In the data rows, the value 128 means zero.
Every row has a hidden score. How much higher is the second row's score than the first row's in each pair? 10 means about the same, 20 much higher and 0 much lower. The score is a weighted sum of the row's numbers plus the product of two more (or one squared), each taken from its middle value.
[106  92 141 113 191 135 184 142 142  86 108 122 147 152 108 125 108  88
  97 173]
[100 109 144 100 184 157  91  97 120 123 156  97 109 128 131 130 156 151
 120 137] 12
[185 155 132 155 107 154 138  97 106 152  86 131 134 112 150 102 116 144
  94 122]
[ 90 124 144 145 139 125 192 186 178  91 143 169 113 137 104 120 131  58
 159 138] 11
[100 132  98 141 133 133 100 134 130 115 167  91 140  92 133 106 150 132
 140 132]
[118 120 111 109 142 129 103 109 131 126 107 123 112 144 121 118 135 134
 125 139] 11
[ 92 127 128 111 174  88 197  95 127  59 134 138 157 138 108 160  94 105
  96 160]
[129 127 123 166 129 181 154 170 125 150 102 120 149 101 153 142  97 143
  91 123] 11
[139 130 143 146 133 108  19 151 130 183 125  83 135 136 171 114 110 136
 107 161]
[118 129 131 125 153 135 124 114 132 122 126 115  90 159 134 145 123  87
 118 136] 12
[ 93 194 124 159 117 106  80  96 139 132 130  73  92 124  81 137 147 134
 125 155]
[127 117 131 149 158 140 126 136 124 134 133 148 121 155 129 134 127 108
 120 124] 7
[125 121 128 154  95 132 152 166 167 131 121 141  88 127 111  99 151 100
 163  90]
[146 142 138 162 125 149 124 175 140 157 138 120 133 143 140 114 122 108
 136 107] 10
[177 123 148 121  80 101  95 126 117 144 127 138 111 136 138 112 163 118
 182 112]
[ 63 122 101 177  60 101 116 138 123  77 177 111 123 110 132 131 163 112
 185 144] 14
[130 119 137 131 125 153 116 127 124 134 121 155 133 134 159 127 131 125
 133 148]
[150 113 121 112 135 146 141 110  63 158  70 152 159 116 141 142  98 176
 108  94] 11
[175 168 144 157 128 132 127  94 117 163 112 118 130 143  75 131 136 165
  87 140]
[111 131 119 140 132 159 130 130 177  92 119 157 115 133 118 143 125 104
 120 122] 10
[112  95 167 136 138 118 121 114 152 143 162 138  96 162  96 134 133 101
 126 153]
[114 124 150 101 172 116 117 179 166 105 180 121 117 144 103 161 127 161
 117 196] 11
[128  86 111  94  94 147 102 125  97 107 150 150 107  69 158 137 178 140
 201  71]
[141 147 121 186  73 135 124 150 157 121  97 161  86 121 106 124 166  85
 168  98] 10
[139 112 131 116 143 131 113 127 138 141 159 130 138 137 148 126 126 123
 126 134]
[ 88 127 132 161  84  78 150 103 173 108 133 133  91 132 116 121 161 102
 185 125] 10
[167 116 120 109  84 113 142  89 143 131 116 154  91 116 131 121 188 106
 179  90]
[105 129 106  61 134 140 157  79 103  83 121 134 161 128 122 142 124 137
 110 114] 9
[169 139 151 161 117 108  56 152 145 178 152 142  94 140 176 141 138 117
 130 152]
[218 197 133  91 115 153 122  83  71 195  90  91 161  72 118 102  81 187
  67 143] 11
[111 119 152  98 141 102 149  91 157 102 118 166  93 157  82 117 132 123
 161 113]
[127 112 117 149 101  93 113 144 174 106 162 169  81 139 123 157 196 119
 195 125] 7
[130  78 110 131 116 129 143 152 136  92 111 157 138 133 164 117 130 113
 139 111]
[105 167 113 152 140 172 177 177 134  92  72 151 166 112 110 180 124  95
 111  68] 14
[104 154 106 172 129 102 136 127 164  70 186 106 116 151 108 158 136 132
 135 136]
[140 110  73  27  94 125 182  27  67  96 103 120 142  83 146  61 177 183
 156  99] 11
[118 103 182 124  88 119 122 111 151  87  99 156  91 159 120  94 180  81
 174 132]
[127 116 128 185 107 115 142 115 144 101  96 134 146 171 172 142 111  86
 146 128] 9
[121 147 123  87 123 144 127 127 136 135 151 115  91 111 108 116 163 116
 163 108]
[136 141 173 152 121  99  12 152 144 186 152 101 114 155 166 106 132 140
 119 178] 8
[151 124 130 107 100 129  59 106  89 161 116  90 154  97 144  89 145 174
 126 134]
[133 179 132 131 128 143  64  94  55 179  77  93 186 122 121 111 104 193
  82 180] 14
[100 157 128 191 125  85 111 143 137 138 125  96 120 138 114 129 116 112
 101 164]
[173 159 138 112 155 167  94 141 111 165 121  68 210 107 141 120  53 172
  64 162] 9
[124 121 102 116 106 135 119 109 146  99 156 126 105 106 144 134 148 102
 168 105]
[122 125 183 191 191 102 119 226 223 111 147 116 117 219 116 200 103  83
  85 215] 8
[112 142 135 108  65 148 146  95  97 148  78 164  80  99 112 121 207 157
 187  88]
[ 61 124  54  81 141 145 114 149 105  98 170  96 205  74 119 116  73 165
 126 138] 10
[164 128 127 119  98 134  79  89 103 179 132  98 152 103 142 124 116 178
 117 114]
[103  64 131 110 123 126 144 183 153  63 182 144  56 137 139 158 157 121
 180 108] 14
[161 124 125  79  58 118  64  30  83 172 126  61  89  90 168  49 180 162
 159 124]
[142 139 146 127 162 145 132 111 103 158  89 113 147 148 126 146  84 101
  52 162] 7
[181 113 156  60 146 153 117 121 122 172 100 167  99 126 133  94 144 156
 134 106]
[124  86 184 138 163 124 134 160 141 117 100 149 104 164 105 163 140 107
 151 154] 9
[150 119  97  92  80 162 160  79  90 110  90 129 125  75 105 166 153 124
 171  75]
[138 143  99 104  97 117 112 109 134 128 151  91 179 106  95 127 132 156
 147 116] 10
[148 118 160 147 146  96 136 183 151  82 147 177 111 153 117 150 115  84
 156 125]
[159 121 138 118 155 106  97 143 141 128 143  90 133 134 147 144 100 116
 113 151] 8
[103 108 153 123 138 116 172 161 144  80 159 131 138 117 125 129  94 137
 131 105]
[148 104 140  97 108  69  94  68 131 140 162 130 109 181 147  73 183 117
 148 185] 10
[126  84 146 169  95  96 152 133 162  60 145 183  83 150 115 138 173  59
 191  87]
[107 140 137 103  98 147 151 144 127 123  96 138 138 102 107 172 112 138
 133  82] 12
[150 131 150 175 113 132 140 146 141 151  91 171 143 145 108 136  94 100
 121 159]
[129 169 123 144 126 109 103 127 120 120 152 113 149 154 140 100 105 112
 112 174] 11
[126 114 113 154 113  89 144 150 141 101 108 128 111 132 135 137 173  86
 168 132]
[ 89 121  51 172  80 141 129 108 152  87 134  83 106 106  97 110 151 136
 160 129] 12
[137 134 135 100 170 147 132 137 150 104 129 138 112 138 137 177 140 135
 106 146]
[136 160 147  94 138 149  73 102  98 174 150  87 175 117 182  76  97 167
 102 176] 14
[100 121 160 101 110  96 134 117 148 109 129 155 107 153 143 137 165 124
 168 160]
[112 104 101  86 119 144 194  80 105 103 142 114 148 113 136 144 110 149
 127 101] 12
[147 119 127 147  97 104 131 122 126 134  99 136 119 133 129 124 127 122
 160 117]
[131 164  84 118 143 139 119  90  78 199  39  91 165 121 137 115 123 167
  82 158] 13
[132 171 105 162 138 114 113 126 177 123 175 102  80 147  89 138 159 137
 133 149]
[161  94 238  80 204 149 146 147 133 151  78 156  97 178 125 163 139 116
 108 145] 8
[121 120 161 172 127 124 161 142 199  92 140 197  97 160 107 126 136  80
 155 137]
[172 136 134 101  98 108  79 109  98 146 143  84 123 114 129  77 146 170
 119 116] 11
[ 95  36 156  95 143 148 124 181 142  78 151 180 121 127 150 149 124 127
 133 107]
[127 136 124 133 129 183  98 144 120 145  98  80 149 101  90 150 107 150
 102 127] 10
[110  52 129 138 129 135 150 168 105 106 147 120 198  94 167 103  66  94
 142  99]
[136 112 141 146 114 135 115 165 129 136 128 137 123 128 118 115 129 136
 153  91] 12
[128 125 130 109 173 161 125 114 117 125 138  88 119 147 121 145  67 147
  73 148]
[119 145 132 147 149 104 117 153 155 109 126 128 122 156 130 151 132 107
  93 158] 10
[151 176  78 117  91 152 106  59 110 189  97 107 146  97 103 127 187 170
 125 105]
[129 123 120 171 163  91 148 147 113  91 157 140 178 147 112 149  80 103
 101 149] 3
[188 143  99  58 105 111  63  63  87 143 134  87 154  88 156  84 135 191
 104 150]
[116 131 145 165 168  71 129 145 169 111 162 114 119 181 126 160 115  94
 120 197] 11
[119 119  92 145 112 168 154 125 144 128  79 123 149  84  92 131 136 109
 136  58]
[169 167 150 117 126 137 148 110 133 182  52 161  77 183  85 136 186 116
 129 162] 13
[107 150  70 173  64  93  85 110 156 120 114 107 103  97 131 101 184 147
 172 121]
[129 164 140 188 168 139 152 206 184 142 144 145 143 132 106 139  86  96
 120 148] 7
[ 80 155 101 160 141  88 102 137 151 103 161 100 160 129 136 121  89 132
 111 170]
[124 135 125  73 174 172 174 129  93  87 120 133 145 110 108 132 106 129
 108 104] 9
[147  96 154 125 153 175 114 109  93 160  76 138 162 111 147 116 124 149
  95 138]
[105  99 156 179 114 141 240 220 165  83 119 209 138 134  63 176 140  40
 179  70] 10
[110 108  84  91 175 189 188 131  86  85  79 133 167 114  99 147  83 141
  93 120]
[101 156  77 105 105 106 112 127 144 151 171  98  83 102 143 131 169 124
 155 130] 13
[141  80 142 108 127 127 149 107 127 112 108 136 109  80 127 153 179 115
 143  96]
[ 97 154 111 199 118 125 130 227 169 152 117 153 131 143 103 160 143  86
 171  70] 17
[ 86 140  58 106  94 136  98 108 109 131 194  66 184  36 148  98 103 183
 136  67]
[150 179  91 163  88 105 122 122 103 151  92 116 174 130 102 109 108 110
  97 150] 6
[ 74 121 146 162 161  86 128 170 163  86 170 125 100 163 142 192  82  90
 133 158]
[149 158 143 132 151 120 124 106 128 127 121 112 154 144 101 174 105 163
  79 140] 7
[120 173 126 139 134 172  93 167 127 163 110 131 136 129 139 156 123 122
 105 124]
[109  70  90 117 125 126 141 157 112  78 188 161 133  91 179 109 103 108
 162  91] 11
[131 135 142 106 132  79  68  79 105 138 134  75 123 113 171 103 101 159
 101 174]
[148 120 157 126 183 138 177 128 127 137 126 142 160 131 153 177  90 146
 102 151] 13
[ 94 105 141 129 148 112 114 144 171  72 172 128  77 171 126 154 144  89
 154 115]
[106  96 124 171 119  71 136 156 156  81 152 165 130 146 134 148  95  85
 114 137] 5
[116 118 143 143 155 128 147 134 170  96 140 116 128 156  83 146  92 113
 112 168]
[105  92 122 153 163 108 141 161 153  92 173  96 173 154 172 115  38 117
  93 166] 11
[127 161 119 149 136 198 132 202 114 146 101 101 185 106  96 167  73 146
  76 104]
[136 141 129 110 137 139 118 102 130 146 117 147  72 142 119 125 168 124
 153 125] 12
[120 136  94  92 130 124 121 137 105 120 112  98 156  90  88 147 109 122
 118 108]
[ 92 120 149 125 176 142 131 153 150 121 120 119 137 154 146 147  91 116
 106 153] 13
[143 113 138 109 145 111  89  80 126 102 150 107 103 168 115 107 158 131
 128 181]
[138 133 102 133 166 133 124 130 136 111 143  94 179 144 159 114  70 121
  86 174] 12
[ 96 128 107  68 167 119 120  77 113 118 130 119 154 146 115 130  95 147
  79 126]
[132 164  95 175  88  84 128 130 144 106 102 128 108 158 119 123 135 121
 154 148] 12
[123 130  98  64 164 119 178 110 104  97  94 115 144 116 117 131 108 141
  84 133]
[163 174  81 124  31 159  86  82 100 176 117 114 132  79 124  94 190 171
 174  60] 13
[141 146 138 121 124 123 125 121 122 115 143 125 143 129 103 141 145 123
 126 131]
[126  95 147  82  69 118 143 123 150  97 126 156  98 139 120 144 182 109
 205 114] 13
[135 137  98 100 119 172 124 116  93 136 116 119 172  67 124 130 109 126
 123 119]
[156  69 179 107 137 128 140 155 141 102 106 188 134 132 122 113 150  92
 136 129] 2
[124 151 156 159  65 129  81 125 154 145 117 138 120 106 143 122 160 138
 157  87]
[142 156 125 129 140 133  86 122  90 121 137  86 127 116 147  98 114 136
 122 138] 11
[126 114 100 104 124 175 100  85 109 155 121 106 187  88 119  90 131 163
 114  83]
[153 126 157  87 148 153  99  97  97 161 111 142 128 116 122 127 126 151
 106 121] 7
[143 157 122 116 131 133 116 133 107 119 160 127 140  97 100 143  86 128
 115 123]
[120 137 154  98 117 151 149 114 146 108 125 154 105 125 130 126 134  81
 153 152] 13
[123 115 152 155  89 128  84 173 196 133 129 207  78 176 102 147 167  76
 168 125]
[151 148  95 157 134 160 126 130 103 163 117 108 153 126 108 134 113 144
 104 140] 13
[121 143 115 134 134 153  69 130  89 171 133  99 166 102 129 121 112 172
  90 127]
[127 130 138  99 146  80 153 100 117  90 138 112 152 131 120 108 117 123
 120 165] 11
[157 137 153 149 120 136  67 147 130 144 122 131 127 120 159 100 133 124
 135  93]
[165 102 132 109  84  96 115  51 122 118 132 157 117 111 125  96 171 121
 180 116] 13
[107  99 123 152 100  83 152 170 112 102 144  97 177 100 167 136  40 148
 142 109]
[122 185 135 132 153 155 103 124 130 136 150 106 130 133  91 147 153 142
 102 134] 7
[133 133 111 139 117 112 116 126 113 108 169 114 169  98 128  86  97 147
 116 114]
[140 126 119 106 126 129 155 138 116 114  94 149 135 111 109 114 117  89
 157 116] 13
[131 113 138 120 142  92 127 126 130 147 147 132 114 129 145 143 124 129
 131 133]
[124 157  94 134  81 129 140 122 110 157 103 120 157 116 140 103 141 142
 125 103] 10
[136 138 162 125 123 150 136 121  74 157  48 127 155 124 179 130  92 141
  90 117]
[144 165  91 154  86 107 116 112  73 166  94 118 140  86 142 110 131 179
 133  97] 11
[133 102 127 137 118  93 119 141 136 109 119 133  80 160 133 132 159  98
 152 137]
[143  96 144 124 121 127 161 129 126 102 141 142  77 137 108 135 159 107
 148 112] 9
[114 114 130 149  96 101 207 185 196 115  74 183 107 136 104 175 162  70
 179 112]
[108 106 116 107  95 119 192  88 112  67 116 130 108 116 111 132 150 118
 180 125] 13
[115 191  74 148 133 133 121 114 103 153  99  73 204 118 110 121  78 166
  80 138]
[144 134 117 136 151 155 134 129 132 133 145 109 165 105 107 144 106 134
 102 131] 7
[142 140 135 108 146 168 106 113 107 149  78 137 142 134 137 123 133 130
  92 145]
[160 137  98  96  99 167  90  84 100 169 109  78 188  56 141 125 115 193
 125 106] 15
[147 120 133 104 133 159 128  80  80 119 116  92 114 127 142 108 118 162
 119 134]
[ 84 128 129 145 158 113 121 165 155 111 167  99 100 145 103 141 142 100
 159 145] 9
[135  96 161 128 126 158 146 129  99 152 117 159 145 132 180 127 132 118
 147  99]
[182 124 111 151  86 124  68 106 120 192 143  98 149 121 190 146 137 190
 120 124] 8
[158 117 127  89  69 108 192  81 108  69 103 170 116 105 111  97 207 119
 189  73]
[146 132 118 115 112 106 119  97 122 152 120 140 117 110 124 118 150 132
 147 113] 11
[110 125 176 188 155  72 125 190 210  67 158 171 106 190 117 184 173  52
 177 154]
[ 90 131 186 133 152  63 156 140 189  62 129 160  82 199 110 122 123  54
 150 147] 12
[139 100  95 104  69 120 113  92 124 115 158 129 132  65 137 117 146 159
 173  75]
[131 164 136 175 132 170 109 187 138 172 116 128 170 113 160 134 108 112
  80 102] 7
[101  92 145  68 170  89 165  60 123  64 127 126  71 161 131 125 107 119
 109 167]
[148 152 156 164 116 134 148 101 143 144  98 159 110 180  77 135 166 104
 115 138] 8
[144 149 117 102 147 159 134  83  61 168 136  97 140 103 102 119 134 187
 110 136]
[153 128  79 134  78 106 116 122 110 142 106 122 144 115 126 100 144 167
 155  90] 9
[149 177 121 138 167 126 134 102 130 160 143 103 121 147 119 136 123 166
 104 186]
[ 88 158 123 159 151 141 135 183 150 124 117 136 126 146 160 131 104 137
  93 157] 16
[111 122 127  99  73 155  82  68  77 176 114  71 133  82 137  92 143 173
 136  81]
[108 126 100  79 125 142 113 134  98 108 158 112 154  85  94  93 118 174
 113 130] 9
[130  98 153 108 131 133 162 151 131 108 136 171  77 133 126 146 184 115
 164  75]
[111 126 112 103 115 117 138 116 131 131 114 133 104 119 130  97 129 110
 152 121] 12
[126 125 115 125 124 142 143 147 116 121  89 139 149 107 136 122 128 133
 149 126]
[154 132 141 145 152  97 144 158 132 155 130 131 103 178 115 151 117  86
 104 146] 6
[121  96 136  83 144  65 192  72 132  53 129 186 143 153 120 110 146 122
 163 142]
[112 167  99 171  87 115  94 146 157 116 170  76 144 124  99 115 134 121
 128 149] 5
[ 96 169 105 131 109 154  84  62 100 175 147  81 101 107  97 118 155 199
 115 141]
[110 123 106 128 102  98 119 146 139 119 116 145 114 119 153 137 156 114
 154 129] 8
[139 162 161 124 172  97 112 104 174 122 145 141  95 172 110 150 163 110
 115 183]
[142 124 176 178 116 101  97 172 158 155 128 158  72 160 116 122 132 124
 136 143] 13
[130 127 158 110 136 160 119 117 136 133 127 151 125 131 132 135 129 127
 116 119]
[159 117  90 124  92 148 157 129  84 172  73 120 183  80 136  68 103 173
 112  89] 12
[110 109 178 151 172  84 148 177 185 110 147 166 132 177 110 191 121  86
 110 164]
[145 191  86 119 108 134 101  61 122 171 126  96 122  87 105 126 134 188
 114 165] 18
[136  82 205 121 123 117 208 164 140 129 127 200  87 188 131 150 164  97
 195  90]
[152  92 127  97 139 122 112 144 124 146 118 148 146 121 141 123  95 133
 131 118] 10
[105 168 120 120 154 162 113 152 107 152 109 119 154  89 122 148 104 151
 113  97]
[147 217 102 191 132  93 113 118 156 165 104  71 110 192  94 152 130 132
  97 184] 10
[162 121  95 123 124 134 120 119  88 144 112  85 193  97 147 116  89 112
  95 118]
[143 139 108 156 116 126  88 136 126 145 128 120 142 114 155 122 122 128
 132 122] 9
[118  98 108 126 122  99 113 160 120  70 160 134 142 111 160  97 103 115
 160  84]
[105 194  59 143  68 124  86  97 107 156 133  51 135  94 117  84 115 165
 112 157] 9
[127 130 137 150  81 128 175 155 160 115 115 159 114  97  89 111 197 107
 197  57]
[127 132 131 118 116 111 172 126 134 109 119 130 149 118 153 113 142 157
 139 107] 13
[158 194 142 150 141 193  27 134 106 204 159  57 151 105 151 134  62 162
  65 131]
[114 137 115 174 134 109 151 168 136 109 155 160 149 169 143 145 116 110
 104 117] 12
[125 168 120 188  94 151 109 157 138 164  77 143 129 113 118 127 132 127
 134  98]
[150 174 116 133 128 158  49 126  87 221 141  78 156 101 150  96 111 172
  96 169] 10
[129 104  97  74 106 140  79  61  69 150 138  83 135  82 177 105 121 186
 121 134]
[142 152 110 144 140 131 114 127 111 131 148 131 137 104 127 130 125 131
 129 106] 7
[ 98 118 135 127 113 108 172 121 174 107 138 171 102 163 122 144 146  74
 147 133]
[119 131  66 100 153 139 122  96 103 103 112 126 139 114 125 123  89 149
  99 113] 9
[128 154 131  86 112 163 115 119 115 142 132 125 138 116 122 119 145 122
 156  94]
[135 151 138 116 129 148 148 123 141 151 148 112 108 119 132 144 187 125
 151 133] 8
[125 120 136 142 164 115 117 154 169 130 156 143 141 158 138 131 102 140
  83 152]
[106 112 162 141 145 140 151 161 126 111 100 167 130 138 138 121 150 120
 131 126] 19
[138 148 148 132 187  83  96 132 152 101 161 107 123 178 157 136  96 122
  85 182]
[165 144  96  97 110 133 173 108 108  89 102 160 109  90 130 127 133 132
 144  97] 10
[154 123 138 122 121 117 105  97 105 171 147  92 143 105 160  84 129 161
 112 138]
[102 112 145 168 151 136 179 182 169  87 108 151 117 147  81 168 123 100
 139 132] 13
[177 213  79 100 110 172 112  79  61 190  57  77 181 106 146 101  83 211
  56 143]
[125 120 116  82 112 149 154 104  91 117 106 111 163  65 109 107 121 118
 132 128] 8
[148 157  92 138 161 161 120 123 112 150 119  89 178  93 130 122  86 155
  94 132]
[123 117 109 104 137 162 170 104 119 105 107 148 147  89 118 146 135 127
 105  90] 6
[ 94 192  81 177 124  94 120 122 141 124 135  83 126 114 108 128 150 152
 126 146]
[ 88  76 112  87 135 143 115 132 121 103 175 120  97  87  95 127 130 141
 143  97] 2
[116 117 147 120 199  82 122 116 151 110 141  90 123 179 142 150  87 131
  61 230]
[157 126 190  79 186 163 116 165 124 141  66 176 148 170 129 132 132 122
  84 149] 11
[146 110 116 127 129 109 143 157 115 119 138 118 154 123 144 119  91 115
 127 129]
[119 105 160  97 219 126 147 151 150  88 179 156 127 171 112 156  85 113
 100 152] 11
[152 147 118 164 117 146 127 129 103 152  92 136 137 132 101 123 134 121
 121 135]
[139 121 110 117  99 115 112  90  96 159 105 125 124 124 161 111 145 124
 143 107] 14
[135 187  67 180 103 112  93 110 102 126 166 100 122 134  77 135 125 169
  93 167]
[156 152 120 130  64 155 156 104 113 159 102 124 135  90 135  89 162 170
 168  86] 15
[160 162 106 164  78 141 146 164 153 131 116 165 126 123 132 131 175  97
 184  70]
[125 139 166 119 203 133 146 118 150 163 109 130 141 165 123 140  86 143
  88 146] 13
[ 93 120 167 183 176  76 147 181 182  62 145 184  94 176 106 159 130  80
 124 173]
[128 135 136 113 125 144  99 113 104 140 129 134 115 130 162 147 109 153
  92 143] 4
[152 150 153 130 141  99 149 149 145 142  72 173  90 169 112  80 122 110
 132 164]
[162 107 217 113 156 143 153 153 134 137 102 222  81 191 118 161 170  93
 132 109] 5
[155 148 160 127 142 137 137 106 105 165  76 123 152 149 139 134 102 126
  65 152]
[122 106 141 129 125 107 190 163 168  78 112 171  73 161  57 153 155 105
 171 152] 15
[134  86 131 128 138 123 145 160 125 134 128 148 133 104 163 128 141 114
 150  90]
[111  77 131 105 119 152 104 139  95 132 143 167 117 108 123 135 165 146
 161 100] 10
[ 86  62 111 126 122 135 153 166 140  74 199 167 127 126 140 118 131  90
 161 114]
[142  91 132 113  92 122 148 140 112 119 117 156 141 120 155 116 129 118
 150  84] 10
[180  98 101 139  91 130 114 117 112 139  79 139 172 112 135 108 109 126
 131 109]
[113  85 114 206 107  61 187 213 135  73 156 124 167 190 173 159  71  35
 127 147] 7
[ 85 144  70 160 185 116 141 126 149  91 195  91 181 123 165 126  29 122
  64 174]
[132 142 183 214 131 144 110 169 173 172 156 135 124 144 129 141 119  90
 133 109] 5
[120 158 119 158 142 171  69 140 113 166 148 108 148 133 174 117  96 162
  73 146]
[106  92 187 129 173  90 209 134 152  60 133 171 118 188 102 140 132  48
 157 158] 10
[148 110 178 138 168 118 170 162 131  89 128 161 158 155 144 148  64  94
  94 158]
[121  55 196  94 154 114 157 168 136  84  89 237  61 145 144 151 148  86
 181  91] 14
[ 94 134 108 173 109  96 147 145 203 126 166 155  91 159  86 126 173  84
 166 129]
[155 118 146 139 146 133 170 138 102 120 105 158 109 128 143 138 128 117
 129 136] 9
[123  91 168 109 140  92  97 110 159 119 138 120  98 165 184 109 132 123
 159 175]
[145 135 159 123 148 120 144 115 128 126 154 115 138 142 147 118 126 163
 118 129] 11
[130 119 158 121 161 119 145 136 122 127 107 159 127 164 112 142  99 122
 112 155]
[143 145 104 116 110 171 125  75  45 170  95  82 176  77 177 137 110 177
  99 120] 11
[109 142 152 176 155 114 138 162 200  89 167 140  89 186 141 137 132  87
 130 156]
[114 112 153 165 146  98 146 181 178 122 160 131  96 167 120 139 137  78
 148 133] 5
